Here are some points, one per row:
[-0.221 -0.054  1.144 -0.582 -0.228  0.693 -1.828  0.399  0.124 -0.100
 -0.456  0.894 -0.260 -0.906  0.235 -0.799  0.941  0.721  1.224 -0.696
  2.234  0.750 -0.134  1.071]
[ 0.045  0.454  0.563  0.738  1.313 -0.186 -0.353  0.983 -1.603  0.723
 -0.365  0.956 -0.752  0.060 -1.840 -0.376 -1.085 -1.561  0.644  1.132
 -0.794  0.216  1.454 -0.468]
[ 0.977  1.066 -0.272  1.684  0.794  0.202  0.471 -0.338 -0.833 -0.264
  1.543  1.025 -1.103 -2.456  1.043 -1.323 -1.598 -0.532  0.861 -1.160
 -0.262  1.036 -0.499  1.748]
[-0.104 -1.361 -1.654 -1.254 -0.448  0.508  0.005 -0.316 -1.534 -2.868
 -0.970  0.328  1.161  0.328 -0.225  0.521  1.342  0.137 -1.420  0.352
  1.549  0.069 -0.282  0.361]
[ 0.352  0.472  1.018 -0.557  0.363  1.965  1.826 -0.164  0.571  0.130
 -0.188  0.879  0.169  0.531 -0.509 -0.288  0.097 -0.811  0.700 -1.828
 -1.072 -0.474 -0.708 -0.794]
[-0.891  0.993  0.167  1.771 -0.786 -0.945  0.766  0.461 -0.268  0.594
 -0.189 -1.504  0.603  0.344  0.935  0.002 -0.240 -1.153  0.564 -1.572
  1.338 -0.510 -1.600 -0.286]
[-2.239  1.517 -2.243 -1.560 -0.324  0.327 -2.827  0.233 -0.999  0.729
  0.998 -0.209 -2.978  2.242  0.040  0.313 -0.416  0.738  0.921  0.609
  0.619 -1.796  1.200  1.087]
[ 0.988  0.427  1.526  0.400  1.100  1.898 -0.121  0.217  1.329  0.593
  0.277 -1.503  0.642  0.333 -0.266 -0.572  0.638  1.003 -1.352 -1.253
 -0.173 -0.412  1.477  1.402]
[-0.999  0.736  0.519  0.121 -0.473 -1.365  0.113 -0.406 -0.163  1.453
 -2.059  0.959 -0.225 -0.536 -1.020  0.592  0.000 -0.382  0.043  0.517
  0.741 -0.655 -1.455  0.998]
[ 1.537 -0.035  1.085  1.160  0.548  0.821 -1.884  0.526 -1.614 -0.073
 -0.860  1.189  0.080  1.310  2.385  0.240  0.520  1.002  0.035 -0.616
 -1.671 -1.305 -0.710 -0.177]
[ 1.779  0.566 -0.260  1.975 -1.802 -0.330  0.019  0.903 -0.400 -0.604
  1.880  0.891 -1.096 -0.724 -1.197  1.034  0.773  1.234 -0.174 -0.295
 -0.843  0.522 -1.027  0.559]
[ 0.378 -0.200 -0.400  0.045  1.273 -2.752 -0.637  0.268  0.630 -1.362
  0.513 -0.178  0.222 -0.027  0.815 -2.008 -1.583 -0.314  0.481  1.174
  2.164  0.346 -0.850  0.217]
[ 0.458 -0.687  1.312 -1.263 -0.723 -1.447  1.059  1.346 -0.990  0.333
 -0.063 -0.537  0.680  1.175  0.046 -2.277  1.404 -0.558  0.302 -0.480
 -0.380  0.332 -0.666  0.293]
[-1.228 -1.000  1.873 -0.513  0.229  0.819 -0.306  1.369  0.185  1.075
  0.014 -0.527 -0.395 -1.443  1.020  0.261  0.774 -0.062  0.042  1.661
  1.188 -1.346 -1.868 -0.021]
[ 1.123 -1.590  0.251  0.525  0.140  0.488 -0.037  0.012 -0.372 -0.802
  1.067  0.169 -0.228  1.678 -2.299 -0.957  0.815 -0.179 -1.028 -1.034
  1.287 -0.610  0.801 -0.503]
[ 0.482 -0.878  2.081  0.588  0.100 -0.072 -0.493 -1.395  1.783 -1.216
  1.466 -0.208 -1.575  0.485  0.807  0.925 -1.566  0.398  0.159  0.627
  0.033  0.176 -0.427 -0.887]
[-1.058 -0.436 -2.518  0.986  0.707  0.799  0.465  1.029  0.841 -0.337
 -0.303  2.290  0.904  1.023  0.534  1.403  1.604  0.448 -0.642  0.800
  1.287  0.572  0.575 -0.268]
[-0.397  1.247  1.778 -1.254 -0.709  0.548 -1.403  0.665 -0.667  0.489
 -0.249 -0.943 -1.165 -0.396 -0.286  0.461  0.645  0.497 -0.697 -0.061
 -0.138  0.032 -0.807  0.429]
[-1.210 -1.214 -0.054 -0.261 -0.103 -0.872  0.926 -1.141 -0.311 -1.386
  0.305 -0.289 -0.661  0.372  0.341 -0.877  1.384  1.197  0.802 -0.074
 -2.352 -0.709  1.192  0.606]
[ 1.318  0.112 -2.186  0.386  0.546 -0.432  0.085  1.886  1.782 -0.072
 -1.058 -0.226  1.018 -0.660 -0.242 -0.448 -1.237  1.736 -1.471  0.868
 -1.207 -0.697  0.431  0.463]
[ 0.662 -0.716 -0.168  0.836 -0.765  1.531  1.467 -1.734  0.488  0.355
 -1.046 -0.281  1.057 -0.229 -0.408 -0.770 -1.169  1.494  1.324  1.816
  0.938  0.035  0.100 -0.399]
[ 0.236 -0.544  0.273  0.293 -0.032  0.670 -2.422 -1.331  0.236  0.689
  0.304 -0.435  2.054 -0.188  1.645  1.354 -0.646 -2.117  0.398 -1.853
 -2.062 -0.655  0.637  0.582]
[ 0.005 -0.945  0.228 -0.845 -1.597 -0.614 -0.211  1.577  0.385 -0.078
 -1.401  1.473  0.528  0.412 -0.470  0.470 -0.679  1.193  2.095 -0.364
  0.019  0.273  0.693 -1.128]
[-0.310  0.718 -1.603 -0.608 -0.141 -2.139 -0.380 -1.340  1.987  0.249
  1.259  0.279  0.871  0.398 -0.485 -0.826  0.445 -0.903 -1.681 -0.788
  1.381 -0.635  0.481 -1.259]
[-0.040  0.566 -0.652  0.132  1.790 -0.035 -0.300  0.289  0.680  0.432
 -0.697  0.465  0.794 -0.070 -0.146 -0.063  0.320 -0.832  0.541 -0.849
 -1.348  2.077 -0.626 -0.381]
[-0.683  0.086 -0.527  1.214  1.746  0.252  0.448 -0.802  1.550 -0.379
 -0.562  0.069 -1.880  0.289 -0.724 -1.120  1.169  0.253  0.431  0.584
 -1.128 -0.539  0.253 -0.831]
[-0.986 -1.629  1.215  0.548  0.115 -1.940 -0.681 -0.429 -0.872  1.488
 -1.205  1.028 -0.138 -0.948 -0.049  0.243 -0.589  1.713 -1.029 -1.616
  0.071  0.622  0.251 -1.430]
[-0.728  1.219 -1.080 -1.660  0.174  0.418 -0.569 -1.392 -2.226 -0.166
  0.603 -1.834  0.101 -0.957 -1.354 -0.820 -0.199  1.903  0.891  0.055
 -0.141  0.397 -0.127 -0.673]
[-0.552 -3.478 -1.457 -0.358 -0.004  0.296  0.536  0.942 -0.457  0.551
  1.073 -0.792  0.652 -2.149  0.423  0.320 -0.086 -1.283 -0.171 -0.371
  0.029 -1.218  0.627 -1.074]
[-1.140  0.794  0.176  0.653  0.969  0.727  0.672  1.850  0.937 -1.759
 -1.395 -1.450 -0.056 -0.955 -0.962  0.995 -1.037 -0.867  0.072 -0.759
 -1.252 -0.005  0.686  0.790]
[-0.715  1.757  0.945 -0.205 -2.407 -1.260  0.590 -0.500 -0.629 -0.061
 -1.379 -1.177  0.274 -1.113  0.369  0.128 -0.776  0.215 -0.893  0.375
 -0.724 -0.995 -0.174  1.291]
[-0.360 -0.035 -1.214  0.893 -0.343 -0.014  0.678  0.231  0.676  0.848
  0.727 -0.290 -0.334  0.456  1.733 -2.802 -0.086 -0.380 -0.531  0.168
  0.812  0.086 -0.329 -1.222]
[ 1.523  0.390 -0.511 -1.916  0.474  1.129  0.996 -0.058  1.790  0.885
  0.469  1.003  0.323  0.687 -0.357  0.580 -1.672  0.492 -0.503  0.517
  1.323 -1.026 -1.095  0.102]
[-1.481 -0.476  0.780 -0.635 -1.086 -0.111 -0.607  0.097 -0.238  0.660
  1.734  0.306  0.908  0.252 -1.282 -0.079 -0.472 -0.095  0.616  0.637
 -0.019  0.021 -0.302  1.401]
[ 0.528  0.123 -1.911 -0.475  0.022  0.845  0.205  0.294 -1.224 -0.108
  0.329 -2.105 -0.354  0.993 -0.608  0.741 -1.743 -0.114 -1.002 -0.986
  0.001  2.368 -2.608 -2.021]
[-0.579 -0.719 -0.569  0.273 -0.795  0.142 -0.473 -1.163  0.568  2.141
 -0.471 -0.569 -0.682  1.375 -0.003  0.601  1.152 -0.095  0.422 -0.433
 -0.351  1.053  0.001  1.256]
[ 0.486  1.137  0.897  0.579  0.417 -0.698 -1.021  0.090  0.811 -1.474
  0.426 -0.019  2.261 -0.361 -0.465  1.552  1.149 -0.935  1.558  0.892
 -0.480 -0.943 -0.207 -0.644]
[ 0.525 -0.176 -0.230 -1.774  1.377 -0.840  2.003 -0.834 -0.716  0.745
  0.930  1.651 -0.147 -0.061  0.345  1.245 -0.551 -0.318 -0.945  0.008
  0.463  0.224  0.256  2.461]
[ 1.860  0.067 -1.023  0.027 -3.034  0.241  0.428 -0.748 -0.423  0.583
 -0.826 -0.193 -1.079 -1.440 -0.780 -0.761  1.078 -2.613 -1.368  0.887
  0.991 -0.205  2.518 -1.209]
[ 0.876 -1.442  1.264  1.508  1.560 -0.218  0.206  0.008 -0.605  0.411
 -0.112 -1.813  0.663  0.335 -1.090  1.516  0.729  0.048 -0.102  0.703
 -0.101  0.863  0.098  0.977]
[-1.926  1.029  1.787  0.205 -1.512 -0.379  0.083  0.952  0.458 -0.257
  1.229  0.520  0.079 -0.432  0.694  0.438  0.378  1.038 -0.303  1.235
  0.192  2.906  1.039 -0.694]
[ 2.052  1.973  0.504 -1.128  0.554 -0.597  1.765  0.029 -0.481 -0.390
 -0.313 -0.750 -0.358  0.067  2.726  1.539  1.230  0.776  2.575 -1.070
 -0.008 -0.813  1.941 -1.086]
[ 0.629 -0.929  0.326 -1.382  0.202  0.394  0.256 -0.774  1.111 -1.903
 -1.085  0.593 -1.767  0.012  0.303 -0.094 -0.064 -1.563 -0.306  0.629
 -1.975  1.788 -0.341 -0.237]
[-0.968  1.095 -1.176  0.689  0.799  1.535  0.482 -1.791 -1.298 -0.497
  0.105  0.866  1.189  0.897  0.630 -0.215 -1.092 -0.570 -2.079  1.911
 -0.176 -1.209  0.129 -0.400]
There is one direction along which these points spread out most. Take the direction at right angles to it along which they spread out most. Go by this last direction. Where along it does each point below lie, from 0 to 99? 50 is the average, and the first point above lies past it. One standard deviation of the points above along it is 16.
[ 0.482 -0.878  2.081  0.588  0.100 -0.072 -0.493 -1.395  1.783 -1.216
  1.466 -0.208 -1.575  0.485  0.807  0.925 -1.566  0.398  0.159  0.627
  0.033  0.176 -0.427 -0.887] 44
[ 1.523  0.390 -0.511 -1.916  0.474  1.129  0.996 -0.058  1.790  0.885
  0.469  1.003  0.323  0.687 -0.357  0.580 -1.672  0.492 -0.503  0.517
  1.323 -1.026 -1.095  0.102] 42
[-1.481 -0.476  0.780 -0.635 -1.086 -0.111 -0.607  0.097 -0.238  0.660
  1.734  0.306  0.908  0.252 -1.282 -0.079 -0.472 -0.095  0.616  0.637
 -0.019  0.021 -0.302  1.401] 73
[-0.310  0.718 -1.603 -0.608 -0.141 -2.139 -0.380 -1.340  1.987  0.249
  1.259  0.279  0.871  0.398 -0.485 -0.826  0.445 -0.903 -1.681 -0.788
  1.381 -0.635  0.481 -1.259] 50
[-0.968  1.095 -1.176  0.689  0.799  1.535  0.482 -1.791 -1.298 -0.497
  0.105  0.866  1.189  0.897  0.630 -0.215 -1.092 -0.570 -2.079  1.911
 -0.176 -1.209  0.129 -0.400] 41
[ 0.352  0.472  1.018 -0.557  0.363  1.965  1.826 -0.164  0.571  0.130
 -0.188  0.879  0.169  0.531 -0.509 -0.288  0.097 -0.811  0.700 -1.828
 -1.072 -0.474 -0.708 -0.794] 28
[ 0.005 -0.945  0.228 -0.845 -1.597 -0.614 -0.211  1.577  0.385 -0.078
 -1.401  1.473  0.528  0.412 -0.470  0.470 -0.679  1.193  2.095 -0.364
  0.019  0.273  0.693 -1.128] 58
[-0.104 -1.361 -1.654 -1.254 -0.448  0.508  0.005 -0.316 -1.534 -2.868
 -0.970  0.328  1.161  0.328 -0.225  0.521  1.342  0.137 -1.420  0.352
  1.549  0.069 -0.282  0.361] 49
[ 2.052  1.973  0.504 -1.128  0.554 -0.597  1.765  0.029 -0.481 -0.390
 -0.313 -0.750 -0.358  0.067  2.726  1.539  1.230  0.776  2.575 -1.070
 -0.008 -0.813  1.941 -1.086] 41
[-0.579 -0.719 -0.569  0.273 -0.795  0.142 -0.473 -1.163  0.568  2.141
 -0.471 -0.569 -0.682  1.375 -0.003  0.601  1.152 -0.095  0.422 -0.433
 -0.351  1.053  0.001  1.256] 61
[ 0.528  0.123 -1.911 -0.475  0.022  0.845  0.205  0.294 -1.224 -0.108
  0.329 -2.105 -0.354  0.993 -0.608  0.741 -1.743 -0.114 -1.002 -0.986
  0.001  2.368 -2.608 -2.021] 42
[-0.360 -0.035 -1.214  0.893 -0.343 -0.014  0.678  0.231  0.676  0.848
  0.727 -0.290 -0.334  0.456  1.733 -2.802 -0.086 -0.380 -0.531  0.168
  0.812  0.086 -0.329 -1.222] 48
